rotation ticks, each row followed by its count of ticks
The counts run from 0 to 1082.
-1.74 -1.33 -1.42 +1.78 +1.63 -0.77 -1.13 -0.36 +0.49 +0.88 +1.37 -2.62 +0.47 -2.31 -0.90 +1.04 +2.28 +2.17 +4.46 -1.60 -0.10 +1.49 -0.14 +3.34 +3.08 -3.71 +1.04 -2.95 -1.35 -1.63 +0.79 +0.17 -1.70 -3.36 +2.03 +1.42 -2.40 -> 468
-0.29 -0.69 +1.10 -1.46 +2.98 -0.83 +1.89 -3.90 +1.37 -0.42 +1.85 -0.32 -0.56 +1.20 +1.67 -0.34 +0.74 -0.80 -0.12 +4.62 -1.05 +3.42 +1.07 -3.53 +0.02 +0.17 +3.77 +0.66 +1.12 -0.47 +1.38 -0.68 -0.04 -0.78 -0.82 -2.60 +1.20 -> 600
+4.07 -3.18 +1.83 -1.40 -0.61 -1.53 +1.19 -1.34 +4.21 +0.75 -1.66 -1.60 -1.59 +1.48 -3.48 -2.48 -0.68 +0.92 -1.32 +0.91 -1.58 -2.79 -0.19 -1.39 +1.82 +1.77 -0.07 -1.41 -1.40 +1.37 -1.60 +0.10 -0.63 +0.82 +3.85 +2.03 +0.29 -> 380
+0.08 +0.16 -0.64 -0.26 -0.39 +1.99 -3.80 +1.35 +2.50 +2.42 -3.15 -0.11 -0.04 -0.69 +2.61 -0.22 +0.75 +2.60 -4.49 -0.37 -0.77 +1.61 +1.46 +1.07 -1.50 -0.17 -3.98 -1.07 +2.33 +1.68 -0.05 +0.77 +1.22 +3.22 +2.22 -1.22 +1.14 -> 594
+4.31 -3.39 +2.16 -1.05 -2.87 -1.54 -2.09 -0.92 -1.20 -0.64 -1.07 -0.01 -2.27 +1.46 -2.08 -0.42 -1.65 -0.90 -0.63 +2.05 -1.46 -0.60 +0.53 -3.50 +0.37 +1.15 +0.72 -1.18 -1.03 +1.42 -3.25 -0.10 +0.36 -0.42 -1.36 -0.43 +2.41 -> 210
+2.15 +2.88 +0.97 +1.99 -1.45 -0.06 -0.24 -0.44 +1.64 -3.43 -1.63 +0.87 -0.33 +0.19 -0.32 -1.09 -2.36 -1.70 +1.60 -1.41 -0.03 -4.47 -0.86 +0.09 +0.35 -1.75 -2.09 -3.69 +0.14 +0.18 +0.52 -0.56 +0.03 -2.64 +4.80 +0.65 -0.72 -> 689
+0.14 -1.99 -1.48 +0.22 -3.54 -0.01 -5.07 +2.49 -1.40 -0.17 -0.16 +4.28 +4.05 +2.86 +0.94 +0.35 -0.97 +1.47 -1.14 +1.62 -0.01 +1.91 +0.79 +1.25 -0.41 -0.51 +2.80 -2.28 -3.92 +0.30 -0.53 +0.19 +3.64 +1.34 +0.61 -1.91 -0.20 -> 775
+0.95 -0.87 +1.18 -0.50 +0.78 -0.34 +0.62 -4.25 -1.01 -1.26 -0.37 +1.12 -1.65 +1.09 +2.57 -0.50 +0.31 -1.39 +3.28 +4.94 -1.34 +0.43 +0.24 -2.78 +1.33 -1.40 +3.22 -0.81 +1.05 -1.02 +0.94 -1.64 -0.28 -2.83 -0.74 -3.03 +0.77 -> 152
-2.67 -0.85 -2.50 +1.39 -1.09 +0.36 -0.61 +2.23 -3.03 -0.92 +3.14 +0.23 +2.12 +0.20 +0.16 +0.92 +0.49 +2.68 -0.08 -4.09 -2.89 +0.07 -0.52 +3.78 +2.41 -1.07 -2.45 -2.61 -1.75 -0.05 +1.40 -1.01 +0.75 -1.80 -1.07 -1.58 -3.11 -> 621
-0.39 +2.23 +1.15 -1.71 -1.46 -1.84 +1.41 -3.18 +1.04 -0.15 +2.17 -1.14 +0.56 +1.11 +0.98 -0.05 -1.04 +0.46 -2.57 +2.70 -0.03 -1.88 -1.33 -0.81 -1.01 +5.21 -3.56 +2.40 -0.25 +0.39 +1.57 +1.35 +0.27 +1.60 +2.17 +2.59 +1.83 -> 110
+1.13 +0.00 +0.42 -1.23 -0.32 -1.41 -0.19 +1.50 +1.61 +1.65 +2.91 -4.26 -0.34 +0.39 -4.32 -0.44 -2.09 +2.07 -5.02 -2.20 -2.16 -0.93 -1.47 -1.37 +2.96 +1.86 -2.85 -1.07 -2.96 +0.57 +1.05 +2.32 +2.28 -0.06 +1.79 +0.49 -2.46 -> 395
+0.88 -4.06 +1.63 -0.10 -0.09 -0.37 +2.54 -2.78 +2.49 -0.28 +4.54 +0.47 +0.83 +2.09 +0.52 -0.08 +0.03 +0.18 +1.63 +1.63 -2.24 -1.59 -1.82 -1.73 +1.61 +0.57 -0.61 -2.79 -2.13 -1.03 +2.26 -4.02 -0.21 -3.01 +1.91 +0.20 -2.82 -> 435
-1.70 -3.89 -1.07 -1.44 +1.26 +2.29 -2.74 +0.16 +1.46 +3.37 +2.62 -0.42 -0.79 +0.47 +0.30 +0.56 +1.56 +2.90 -1.50 -0.76 -2.27 +5.18 +2.85 +0.65 +2.62 -0.57 +0.00 -0.48 -2.53 -0.13 +0.84 +0.20 +2.37 +0.24 -2.09 -1.12 -1.87 -> 931
-2.36 +2.97 -3.27 +2.16 -1.30 +2.39 -2.49 +3.11 -2.79 +1.19 -2.33 +1.44 +3.00 -0.94 +1.99 -0.37 +0.74 +2.24 -2.64 -3.47 -0.83 -0.25 +0.43 +3.54 +0.89 -2.06 -4.09 -0.25 +1.53 +0.36 +0.07 -0.11 -0.18 +1.04 +0.42 +0.11 -0.31 -> 791
+0.67 -2.38 -1.64 +1.66 +3.24 +0.85 -0.31 -0.15 -0.03 +0.20 -1.24 -2.50 -3.30 -1.98 -0.87 -0.96 +1.61 +2.03 +0.32 -2.22 +0.11 -0.41 +2.21 +1.81 +1.20 -1.94 -2.59 -2.49 +1.70 +0.68 -1.00 -1.34 -4.00 -2.41 -1.70 -2.93 -1.26 -> 202
-2.87 +5.66 -0.53 +2.12 +1.30 +0.28 -1.07 +0.26 -1.90 +0.44 +1.60 +3.56 +3.37 -1.93 +2.92 -1.23 -1.08 -1.20 -0.53 +0.42 +1.18 +2.05 -1.41 -1.50 -1.82 -1.25 -2.23 +0.79 +1.81 -0.38 +1.07 -1.40 -0.72 -0.59 +0.47 +1.69 +2.10 -> 907
+0.23 -2.26 +0.97 -1.36 -2.09 -1.98 -1.62 -0.45 -2.18 +3.02 -1.26 -1.71 -2.18 -0.13 -0.46 +1.04 +0.42 +0.51 +1.25 +1.84 +1.63 +0.99 +1.58 +0.79 -0.71 +1.77 -0.49 +1.51 -0.10 -0.35 -4.28 -0.60 -3.46 +1.18 -4.03 +1.99 +3.83 -> 978
+0.52 -1.22 -2.08 -1.09 +1.42 -0.62 +0.01 -0.40 +4.16 +1.50 -0.48 -2.40 -0.07 -0.99 -4.77 -0.38 +1.28 +2.09 +0.24 -0.63 +0.83 -0.43 +1.17 +2.41 +3.99 -0.32 -0.12 -0.14 -3.69 +0.87 -0.90 +0.02 -1.98 +1.14 +4.60 +2.43 -2.13 -> 664
+0.19 +5.27 +1.72 -0.19 -3.95 +0.72 +1.10 +1.44 -0.80 -1.87 +0.90 +0.56 +0.81 +2.06 -2.14 -1.19 -2.35 -1.06 -0.51 -2.40 -0.02 -4.59 -1.18 +1.51 -0.34 +3.31 -2.93 +0.93 -1.84 +0.67 +0.18 +1.09 +0.63 +0.88 -0.23 +3.06 -0.20 -> 842
-0.12 -3.35 -0.55 +0.90 -1.07 +0.44 +0.08 +2.86 -1.67 +0.70 -0.20 +1.09 +1.38 +1.29 -2.64 +1.32 +1.18 +0.84 +2.89 -2.57 -1.16 +1.49 +0.92 +3.59 +1.82 -2.69 +3.59 -2.50 -3.27 -1.61 -0.63 -0.57 +2.11 -0.18 -0.62 -0.23 -2.12 -> 17
-1.28 -4.56 -0.68 +1.41 +2.18 -1.97 -0.78 -0.38 -2.36 +0.25 +0.41 -0.83 -0.54 -0.46 +3.68 +2.55 +2.68 +1.21 +3.39 +2.81 +1.11 +1.25 +0.15 +2.30 -2.12 -0.93 +0.51 -0.49 +2.07 -0.94 -1.47 -0.03 -2.64 -1.36 -1.35 -2.65 +0.87 -> 920
+1.87 -0.77 +1.20 -2.12 -0.73 +0.38 +1.97 -1.53 -0.15 -0.82 -3.34 +0.01 -0.40 +1.38 -3.30 -0.19 -0.02 -0.94 +0.37 +1.23 -2.97 +0.04 +1.25 -0.91 +2.61 -2.07 +6.67 +0.16 -0.68 +0.74 +0.14 +1.26 +3.27 +0.99 +1.64 -0.71 +0.35 -> 14
+3.42 -4.08 +1.89 -1.64 -3.23 +1.94 -0.60 +1.22 +3.06 +1.47 -3.45 +2.44 -0.56 +0.81 -2.07 -2.04 +0.45 +0.40 -0.26 -1.67 -0.92 -1.36 +1.50 +0.60 +0.59 +2.27 -1.78 -1.78 -1.62 +1.02 -1.76 -0.72 +0.09 +3.07 +2.23 +2.70 +2.37 -> 212
-2.50 +0.65 -0.51 -0.98 -0.30 +0.01 +0.75 +0.16 +0.11 +3.33 -0.58 +2.14 +3.16 +0.74 +1.54 -0.49 +1.37 +1.37 -1.16 +1.85 +1.31 +2.12 +0.83 +2.04 -1.82 +1.87 +1.56 +4.17 -0.43 -0.33 -0.43 +1.32 -0.01 +4.94 -0.25 +3.28 +1.57 -> 612
-0.14 +1.24 +1.24 -2.36 -3.13 +1.98 -0.98 -2.95 +0.54 +1.58 -3.33 -2.50 -2.29 +0.34 +0.54 -0.10 +0.02 +0.82 -1.11 +0.30 -2.71 -2.31 +0.69 +0.69 +3.00 +0.61 -3.92 -1.27 +1.35 +0.98 +0.60 +2.52 +1.48 +0.65 +2.10 +2.08 +0.70 -> 478
-0.83 +3.71 -1.10 +1.01 +4.04 +1.40 -2.41 -1.20 +1.05 -1.38 +0.61 +1.53 -1.69 -2.29 +1.78 -0.76 +0.00 -2.07 +3.94 +0.31 +1.28 +2.35 +3.36 -1.42 +0.27 -2.38 +2.07 +1.55 -0.51 -0.31 +0.15 -1.94 -2.25 -3.66 -1.16 -0.83 +1.20 -> 36
-0.86 +1.98 -0.39 +1.98 -0.12 +0.61 -2.95 +0.62 +2.12 -0.50 +2.31 -1.25 -0.84 -0.73 +1.63 -0.21 -0.68 +0.95 -0.91 -2.46 -0.72 -1.45 -0.35 +0.58 +0.60 -0.09 -6.69 -3.29 +0.88 +0.72 +1.20 +0.05 +0.22 -3.08 +3.07 +0.42 -1.92 -> 256
+0.12 +1.22 -3.69 +0.78 +4.59 +2.83 -2.48 -0.95 +3.07 -1.12 +0.45 -0.60 -3.61 +0.01 +0.26 -0.31 -0.78 -0.07 +1.25 -0.94 -0.15 +1.74 +5.08 +1.48 -0.02 -1.34 +0.58 +0.25 -2.25 +1.86 +0.52 -0.13 +1.15 -1.43 +0.70 -2.95 -2.08 -> 819
+0.89 -2.89 +3.25 +0.96 -1.15 +1.50 +0.99 +0.84 -2.50 -1.12 +2.53 -1.02 -2.23 +1.84 +1.24 +1.18 -0.15 -0.77 +1.57 -2.06 -1.89 -1.47 -2.90 +0.58 -0.89 +1.41 -4.34 -3.05 +1.91 -1.66 +1.03 -2.03 +0.70 -3.23 -2.35 -0.38 -1.62 -> 253
-1.89 +2.35 -3.43 +0.48 -0.99 -0.21 -0.20 +1.26 -1.56 +1.24 -1.25 +3.44 +4.65 -1.49 +1.03 -2.87 +1.36 +1.26 -3.96 -0.35 -0.47 +0.38 +1.38 +1.34 +0.45 +0.22 -1.41 +1.76 -0.27 +0.81 -1.30 -2.15 -3.46 +2.56 -0.45 -0.33 +2.32 -> 8
+0.02 +1.16 +1.30 +2.22 +3.72 +1.66 +0.82 +2.15 -1.47 -0.50 +0.60 +1.46 -1.56 -1.33 +1.13 -0.65 +0.02 -2.81 +1.05 -2.43 +0.34 +2.36 +0.44 -0.26 -2.96 -2.29 +1.76 +0.51 +2.84 -0.92 -0.80 -1.46 -2.05 -1.46 -5.49 -2.50 +0.49 -> 1019
+0.20 -0.85 -0.45 +1.05 +1.02 -0.74 -3.52 +0.00 +1.45 -1.58 +2.87 -1.92 -3.08 +0.90 -0.51 +0.50 -2.87 +0.41 -0.66 -1.53 -0.55 -0.96 +1.28 +0.19 -0.56 +1.44 -3.50 -2.71 -2.21 +0.79 +0.72 +0.40 +1.29 -3.65 +0.44 -3.53 -3.37 -> 705
-2.41 -2.25 -2.43 -1.90 +1.83 -2.67 -1.46 -1.84 +1.42 +2.28 +1.05 -3.52 -0.79 -0.11 -1.81 +0.18 +0.60 +2.20 +1.33 +1.95 +1.74 +3.25 +2.56 +0.89 +1.60 +0.25 +2.61 +2.40 -3.56 -0.93 -2.24 +1.69 -1.57 +0.77 -0.49 +0.77 +0.89 -> 330
-2.61 +1.52 +0.43 +1.20 -2.43 +1.27 -1.94 -0.58 -5.03 -0.83 -0.28 +1.53 +1.06 -0.07 +4.35 +1.94 +0.15 -1.21 +2.67 +2.18 +1.43 +0.86 +0.56 +2.22 -3.61 +0.41 +1.78 +1.89 +2.25 -0.63 -1.72 -0.19 -0.02 -0.34 -2.60 +0.88 +3.33 -> 473
+1.39 +0.35 +1.58 +0.00 -1.71 -1.29 +0.08 +0.47 +0.69 +0.82 -4.30 -0.02 +2.84 +0.97 -1.82 -1.40 +0.97 +0.19 -2.72 +0.88 -1.21 -1.43 -1.46 +0.57 +1.62 -1.64 +0.75 -2.17 +1.15 +0.37 +1.19 +3.16 +3.46 +2.87 +5.58 +2.25 -0.05 -> 128
